In the data rows, the value 128 means zero.
Here is a table of points, one per row:
[132 114 139 168  84 107 121 155 164  97 127 128 161 114 129 117 141 123
 159 117 122 108 115 101 156 107 158 130 123 147 141 134 158 128 137 129
 150 131 141 138 104 118 153 117 135 118 105 144 129 100]
[149 112 121  99 130 113 119 122 115 168 121 137 118 139 128 128  81 120
 133 126 102 131 123 154 158 162 146 137 139 129 138 103 129 153  97 138
 127 181 182 130 149 149 117 156  90 128 129 106 158 132]
[132  69 165 111 126 115 156 172  91  93  94 148 102 138 106 115 155 116
  99 101 141  73 138 125 137  95 158 143 181 127 143 109 138 145 156 142
 104 163 135 110 119 134  82 158 142 176 110 164 137 127]
[145 149 145 118 128 107 201 164 152 176 140  79 148 164 137 117 117 166
 142 171 121 123  89 165 146 185 104 131  99 138 114 157 112 182  86  98
 108  80 121 120 141 162 142 116 116 115 134 123 147  98]
[117 176 105 145 145 145 117 109 136 150 192  88 100 130 133 145  99 111
 139 140 108 142 127 138 106 131  74 103 141  99 100 138 149 135 110 100
 147  91 123 121 145 144 155  97 142 140 121 118 104  95]
[119 165 140 167 134 163 148 145 154 190 147 110 102 171 124 114 138 103
 114 141 152 108 132 149 102  93  83 138 131 128 101 186 126 127 118 104
 142  99  69 151 114 146 103 148 124 106  98 128 115 108]
[132 111 152 130 120 120 125 160 151 133 111 132 136 109 157 103 144 136
 111 132 108 124 103 152 133 152 160 132 113 165 182 114 154 172 176 132
 109 177 133 148 149 106 103 171 145 129 133 131 119 118]
[136 102 120 123 138 128 156 141 137 106 126 104 131 179  89 145  93 125
 137 118 144 118 128  83 121 104 146 180 152  75 133 144 127 128 112 135
 115 117 134 128 121 163 150 116  88 142 104 115 148 124]
[143 156 105 105 170 124 121 122 176 137 140 146  91 174 100 186  92 138
 103 129 101 160 131 121 148 120 130  82 162 118 143 130 140 132 133 160
 119 170 175 124 155 130 151 130  70 139 124 100 119 138]
[111 144  92 112 159 140 102 112 138 128 134 157 132 175 101 150 106 121
 111 124 148 151 163 145 130 111 138 142 161 109 124 122 104 120 107 152
 112 123 134 139 140 142 139 146  88 129 148  95 109 137]
[138 146 147 133 145 137 142 139 175 239 119  98 101 155 126 128  92 143
 117 147 123 134  92 178  93 163 111 108 102 161 139 177 116 179 130 109
 132  95 109 134 173 152 103 165 100  96 131 133 136 119]
[ 98 117 154 107 134 149 111 110 161 120 147 139 112 104 146 125 168 108
 125 141 132 171 101 164  95 147 174 160 131  66 114 115 117 112  93 126
  98 127 148 171 120  80 128  69 137 142 119  75  87 102]
[138 143 115 138 125 133  65  76 118  90  89 167 151 105 140 150 147 120
  95 141 126  93 136 101 110 118 117  89 129 160 135 157 119 109 176 120
 144 151 119 117  79  71  81 104 151 137 115 151 106 167]
[104 162 141 141 111 144 109 106 132 188 141 102  90 119 131 133 116  82
 145 151 111 120  84 147 122 176 111 112 133  97  93 115 139 171  75  92
 134  97 136 124 118 147  99 103 171 141 118  77 105 100]
[132 112 160 140 118 118 159 193 126  85 117 124 139 118 167 114 192 134
 141 128 131 115 122 127 165 116 139 125 118 141 162 104 134 104 168 149
 109 151 131 119 116 107 141 157 151 116 135 178 124 114]
[162  95 151 111 144 113 209 165 133 134 103 123 126 168 119 119 120 164
 119 129 159 133 132 117 120 145 170 191 126 113 170 129 134 139  83 115
 101 139 143 137 136 152 150 148  79 144 130 146 176 138]
[ 82 113 125 132 128 128 120 131 105 171 150  90  83 113 126 102 109 138
 168 137 104 145 134 123 107 120  93 109 145 172 120 125 131 127 158 109
 155  75  90 107 169 153 116 148 150 147 160 156 150 121]
[186 106 126 106 129  88 124 115 146  85 112 141 140  74 143 121 138 136
 126 152 102 114 131  84 139 125 120  78 107 161 142 150 109 105 182 119
 165 124 162  93  99 112 120 105  99 107 145 159 128 162]
[100 134 137 146 105 146  93 143 153  74 142 162 170 117 103 127 152 122
 153 142 130 160 119 106 178  95 111 113 109 139  92 159  97  82 142 157
 148  78 127 108 120  97 163 128 114  79 155 146 156 112]
[117  97 140 145  93 124  95 130 144 113 123 134 194  90  95 101 157 151
 144 128 152 109 123 131 152 144 157 152 121 156 142 119 131 130 153 125
 158 122 107 119 117 111 160 150 162 125 153 130 120 102]
[145 131 128 153 141 131 159  97 127 123  86  98 192 139 147  98 137 145
 113 105 146 115 143 106 107 159 145 191  81 145 145 102 119 136  91 109
 105 134  93 152 118 104 122  89 151 147 115 125 112 164]
[142 123 113 125 184 131  80  85 104 103 171 125 129  96 150 134 125 130
 153 118  86 131 160  85 125 108 124 105 124 122  55 101 115  78 165 150
 144 128 143 125 118 120 128  91 145 127 133  87  85 150]
[126  74 119 125 126 131 111 107 124  93  86 126 149  97 131 132 125 110
 157 148 111 101 130  69 103 121 117 127 111 144  99 124 113 132 172 138
 172  98 121 112 121 115  93 100 126 154 122 127 155 176]
[ 81 137 131  98 134 103  71 108 139 126 113 174 129 151  82 172 119 106
  92 134 136 117 152 143 135 135 114 113 156 117 129 115  98 130 113 166
 125 135 150 123 148 100 110 163 113 123 166  95 142 142]
[ 99  93 119 139  99 158 111 133  84  73 122 128 139  75 125 110 163 136
 144 143 149 136  92 143  96 121 134 174 106 116 115 119 126 103 132 119
 128 115 128 137 109 125 140 118 174 141 116 132 124 136]
[101 169 136 157 107 144 112 142 163  92 111 137 131 130 142 122 139 100
 150  92 138 136 142 102 111  70 144 125 136 131 134 134 167 124 157 128
 125 177 104 157 124 102 130 130 160 115 126 144 152 111]
[ 79 123 101 126 131 153 100 137 114 111 127 118 125 119 120 141 104 116
 164 117 104 152 115 109 112  74 125 125 115 168 158 159 138 149 199 141
 147 145 109 153 176 100 133 149 138 140 139 149 134 149]
[164 112 118 114 121 124 166 119 130 139 145 130 139 168 109 112 119 149
  99 103 180 133 129 140 139 140 156 194 117  78 133 119 147  97  61 124
 109 154 130 136 112 162 148 111 110 130 104 122 107 120]
[119 124 124 114 119 136 137 116  54 118 124 148 155 144 117 138 116 111
 126 122 127 120 103 162 138 170 116 150 116  77 112  88 123 147  58 143
  80 140 145 119 131 145 119 149 114 114  96 108 156 164]
[154 127  96  94 132 116  95 128 110 143 130 133 126 118  99 151  71 147
 131 116  83 137 132 144 165 113 125 102 149 155 131 135 144 122 144 167
 170 150 151  86 158 158 133 194  90 107 139 120 155 159]
[101 142 128 151 132 140 186 135  94 189 158  91 113 126 150  98 132 114
 152 125 144 177 128 169 103 171  93 147  90 151 105 136 109 122  76 107
 112 101  80 128 148 173 139 137 135 126 144 124 167 113]
[139 154 108 147  92 107 119 123  73 114 147 140 158 124 121 103 112 148
 119  72 148 124 159 131 157 110 129 134 144 126 153  87 159 117  93 159
 143 170 127 127 116 170 137 153 143 130 117 153 157 152]
[144 174 102 120 118 114 136 133 132  96 155 170 145 175 117 183 134 133
  91 119 147 135 140 114 164 110 118 113 157  79 102 124 118 116  79 144
 101 136 162 125 117 105 150 124 107 117  96 122 124 127]
[100 178 148 148 122 111 133 134 122 144 158 129  80 115 159 101 142 125
 149 133 146 143 155 135 136 111  87  76 145 150 122 117 127 114 118 103
 148 115  99 104 141 138 140 120 148 117 129 154 145  89]
[187 124 101 137 130 153 155 117 131 148 166 134 134 168 106 144 125 154
 115 113 167 129 137 148 145 107 154 177 141  68 115 143 161  69 109 130
 129 133 146 125 119 178 133 120  88 123 117 106  97 133]
[149 120 137 123 166 113 183 123 141 122 116  98 136 121 183 121 115 124
 135 113  92 142 135  84 126 146 149 130  88 134 128  69 135 164 136 118
 115 160 147 141 102 130 128  79 119 130 105 116 151 151]
[108 157 131 132 132 147 139 142 101 140 133 143  83 123 132 127 149  80
 130 149 152 128 128 145  83  75  86  89 137 145 120 170 120  98 139 104
 126  92  68 111 123 140 103 137 157 126 101 181 123 109]
[172 115 105 123  89 123  87 119 100 105 125 165 152 131  93 141 129 143
 107 115 156  81 126 132 153 105 110 125 154 114 136 174 158  95 114 132
 152 137 138  97 100 148 139 159 123 120 107 141 100 169]
[145 143 127 112 112  89 118 156 106  99 141 101 119 124 123 139 152 160
 117 160 134 112 141 130 138 161  89  68 169 175 153 134 136 129 145  95
 125  69 105  97 149 102 143 109 180 149 155 170 110  84]
[ 97 131 144 136 114 113 139 138 116 159 159 116  76 107 150  88 165 130
 132 129 151 110 154 153 106 134 124 113 139 149 129 112 108 123 119 101
 120 113 105  97 137 141 110 123 172 144 161 140 113  73]
[111 176 105 159 116 111 156 116 103 118 119 135 156 194 102 131 103 115
 110  92 154 136 151 111 149 135 147 165 128  87 137 100 140 151  57 144
  95 156 114 156 118 130 150 124 152 127  92 139 181 146]
[131  93 136  81 109  98 130 155  82  50 119 136  81 108 119 142 137 137
 119  99 136 116 157 115 142 132 161  90 168 104 171  93 135 121 157 115
 116 164 163 106 124 137 119 126 147 188 117 170 133 135]
[ 94 131 118 117 144 178  82  83 156 147 108 171 110 126 123 137 151 114
 118 144 131 200 115 158  73  95 118 144  97 113 130 185 110 103 131 140
 133 136 129 173 146  97 116 141 115 107 144 103  86 113]
[140 115 141 136 156 126 156  81 142 144  89  95 128 108 170 118 102 120
 113 120 125 141 136 101  95 125 148 135 107 151 140 109 133 155 154 116
 120 160 146 165 118 120  97 111 126 145 116 115 124 163]
[174  98 137 119 111 139 155  97 116 125 102 141 174  94 144 119 146 133
 133 144 128 113 120 105 100 179 135 167  85 112 122 138 102 114 126 113
 134 100 156 123  89 125 122  63 121 125 104 114 109 157]
[118 117  89 116 137 136  45 137  87 102 163 143 156  77 155 161 161 142
  99 139  76 104 113 155 160 131 111  90 142 116 106 129 147 106 190 157
 137 122 132 122 152 101 165 142 161 119 142 124  82 129]
[135 135 121 143 145 155 154 148 223 119 123 122 127 150 114 153 112 128
 140 122 123 162 109 114 112 105 148 125 109 119 173 177 136 131 130 119
 138 132 148 187 129 105 149 101 106 105 131 121 121 108]
[142  96 130 119 157 156 164 180 106 116 153  87 109 136 173 130 157 138
 145 119 104 143 104 140 124 104 152 136 108 117 135 117 146 144 183 151
 100 145 136 136 134 122 167 129 130 134 116 132 122 130]
[108 161 151 131 129 111 145 151 127 172 151 118  97 118 148 103 134 134
 123 158 123 143 142 158 135 175 105  71 133 142 101 104 126 149  92 107
 110 124 122 119 133 133 133 123 136 105 154 123 112  79]
[171  82 125 115 155 106 116 111 149 111 111 105 169 101 138 146 131 177
 124 161  90  85 138 107 155 153 130 133 125 163 130 121  96 149 188 148
 137 108 117  98 122  99 127 114 104 127 171 137 108 154]
[120 157 159 152  96 140 131 109 184 202 108 113  66 139 124 108  83  99
 152 136 101 112  99 146 100 120 113  88 135 147 114 156 132 150 135  92
 149 111 107 139 127 152  95 165 116 130 131 113 137 100]
[130 164 133 132 136 150 128  75 139 138  93 166 170 118 139 123 119 114
 106 141 133 148 127 104 124 154 120 152  77 166 104 135  74 126 104 142
 147 106 117 152 126 111 105 129  89  65 156 109 146 165]
[ 90  85 144 110 126 101  96 137  99 128  99 140 104 113  79 119 114 115
 143  91 148  90 146 116 155 128 154 157 171 104 119  73 122 139 128 150
 117 127 128 119 117 121 104 130 131 169 152  95 142 119]
Along one direction, these points spread out more than along any other. Where along it does each point below lie, from 0 to 99? The average is 50, and the first point in the table lies past the average. One standard deviation of the points above along it is 16.
[145 149 145 118 128 107 201 164 152 176 140  79 148 164 137 117 117 166
 142 171 121 123  89 165 146 185 104 131  99 138 114 157 112 182  86  98
 108  80 121 120 141 162 142 116 116 115 134 123 147  98] 17
[145 143 127 112 112  89 118 156 106  99 141 101 119 124 123 139 152 160
 117 160 134 112 141 130 138 161  89  68 169 175 153 134 136 129 145  95
 125  69 105  97 149 102 143 109 180 149 155 170 110  84] 52
[108 161 151 131 129 111 145 151 127 172 151 118  97 118 148 103 134 134
 123 158 123 143 142 158 135 175 105  71 133 142 101 104 126 149  92 107
 110 124 122 119 133 133 133 123 136 105 154 123 112  79] 28
[ 79 123 101 126 131 153 100 137 114 111 127 118 125 119 120 141 104 116
 164 117 104 152 115 109 112  74 125 125 115 168 158 159 138 149 199 141
 147 145 109 153 176 100 133 149 138 140 139 149 134 149] 59
[ 98 117 154 107 134 149 111 110 161 120 147 139 112 104 146 125 168 108
 125 141 132 171 101 164  95 147 174 160 131  66 114 115 117 112  93 126
  98 127 148 171 120  80 128  69 137 142 119  75  87 102] 45
[117 176 105 145 145 145 117 109 136 150 192  88 100 130 133 145  99 111
 139 140 108 142 127 138 106 131  74 103 141  99 100 138 149 135 110 100
 147  91 123 121 145 144 155  97 142 140 121 118 104  95] 28
[135 135 121 143 145 155 154 148 223 119 123 122 127 150 114 153 112 128
 140 122 123 162 109 114 112 105 148 125 109 119 173 177 136 131 130 119
 138 132 148 187 129 105 149 101 106 105 131 121 121 108] 43
[104 162 141 141 111 144 109 106 132 188 141 102  90 119 131 133 116  82
 145 151 111 120  84 147 122 176 111 112 133  97  93 115 139 171  75  92
 134  97 136 124 118 147  99 103 171 141 118  77 105 100] 23
[149 112 121  99 130 113 119 122 115 168 121 137 118 139 128 128  81 120
 133 126 102 131 123 154 158 162 146 137 139 129 138 103 129 153  97 138
 127 181 182 130 149 149 117 156  90 128 129 106 158 132] 46
[130 164 133 132 136 150 128  75 139 138  93 166 170 118 139 123 119 114
 106 141 133 148 127 104 124 154 120 152  77 166 104 135  74 126 104 142
 147 106 117 152 126 111 105 129  89  65 156 109 146 165] 46
[174  98 137 119 111 139 155  97 116 125 102 141 174  94 144 119 146 133
 133 144 128 113 120 105 100 179 135 167  85 112 122 138 102 114 126 113
 134 100 156 123  89 125 122  63 121 125 104 114 109 157] 57
[117  97 140 145  93 124  95 130 144 113 123 134 194  90  95 101 157 151
 144 128 152 109 123 131 152 144 157 152 121 156 142 119 131 130 153 125
 158 122 107 119 117 111 160 150 162 125 153 130 120 102] 63
[132 111 152 130 120 120 125 160 151 133 111 132 136 109 157 103 144 136
 111 132 108 124 103 152 133 152 160 132 113 165 182 114 154 172 176 132
 109 177 133 148 149 106 103 171 145 129 133 131 119 118] 56
[138 146 147 133 145 137 142 139 175 239 119  98 101 155 126 128  92 143
 117 147 123 134  92 178  93 163 111 108 102 161 139 177 116 179 130 109
 132  95 109 134 173 152 103 165 100  96 131 133 136 119] 13
